In the rows, zero is written as 128.
One turn moves each row of this set onto another row. After a few examples, where does it send each row asked below?
doko: [147 117 140 139 179 130 145 127 142 119 161 107]
beze: [168 118 142 149 149 146 152 140 161 160 105 107]
deram: [142 137 116 168 146 140 117 135 141 149 113  88]
Zakal: [140 136 117 164 142 134 125 145 139 149 119  81]
kon: [136 137 121 162 142 131 131 148 134 153 123  81]
Les: [156 119 148 153 176 125 158 119 143 112 146  95]
belim: [156 111 143 165 144 163 145 123 100 141 121 106]
Nid: [163 119 146 148 148 142 159 142 156 165 108 108]
Toduv: [141 137 120 168 139 133 121 141 137 150 112  87]
tanum: [161 118 156 167 167 125 147 105 143 112 121 110]
Pimiv: [167 112 129 163 153 147 112 128 149 152 124 134]
rer: [164 111 134 166 147 169 133 121 111 132 119 104]
pivi: [167 130 174 154 165 137 108 126 127 148 141  97]
tov: [144 111 154 155 177 118 163 132 127 136 155 112]
Zonu: [138 136 112 160 150 140 125 144 140 150 127  80]
Dov: [137 117 158 145 167 119 160 126 123 133 153 117]
Luk: [131 137 121 160 146 133 138 146 129 159 129  82]
Febob: [165 110 126 159 154 172 133 127 116 129 131  96]
lila: [155 112 146 166 144 136 131 129 130 167 121 142]
Mimus: [162 119 147 160 174 128 146 110 150 106 134 101]
Nidi: [168 118 137 145 154 148 152 143 165 158 112 102]
fuguz: [164 112 116 149 165 149 120 141 153 148 149 119]
Puse: [164 130 177 153 163 134 113 127 123 151 141  97]
Nev: [138 136 126 169 136 130 127 142 132 155 110  89]
vive: [137 137 126 172 139 134 123 134 132 157 105  94]
Ror: [143 117 166 159 158 119 148 112 124 133 127 132]
kave: [158 111 129 154 154 168 146 134 108 134 142  92]
tarok: [160 111 155 175 169 125 133 111 141 126 118 130]
Naku: [153 110 139 157 148 162 153 131  99 141 135  98]
fuz: [147 112 165 169 165 115 155 118 124 139 129 128]
rafo: [134 137 126 166 138 128 133 146 130 157 118  86]
fom: [165 117 137 142 154 147 158 147 161 161 118 100]
Geto: [152 119 164 165 163 118 160 109 132 120 126 110]
fumov: [150 119 159 156 169 119 167 117 133 120 141 101]
vif: [161 118 143 143 151 143 163 146 155 165 116 103]
Gul: [157 116 154 162 164 130 126 105 142 120 120 131]
Dur: [168 130 170 151 167 137 109 128 129 146 145  94]
rivi: [150 112 126 142 161 139 143 151 136 161 161 115]
dosip: [144 112 144 153 149 131 150 143 122 172 144 129]
Rir: [159 116 138 150 177 137 124 115 153 111 141 116]
tudi: [130 137 130 167 139 130 135 141 123 164 116  90]
tinan: [164 130 171 148 168 136 113 131 126 148 150  91]
nevu: [156 111 137 152 186 129 146 132 146 121 159 104]
Golon: [163 130 175 151 166 134 116 130 123 151 147  94]
Saf: [165 110 138 164 181 133 127 117 154 115 135 116]

rivi turns into lila
Golon turns into pivi
Geto turns into Mimus
Now find these:
Naku turns into rer
Gul turns into doko
tov turns into tarok
Nidi turns into vif
Luk turns into vive
Zakal turns into rafo

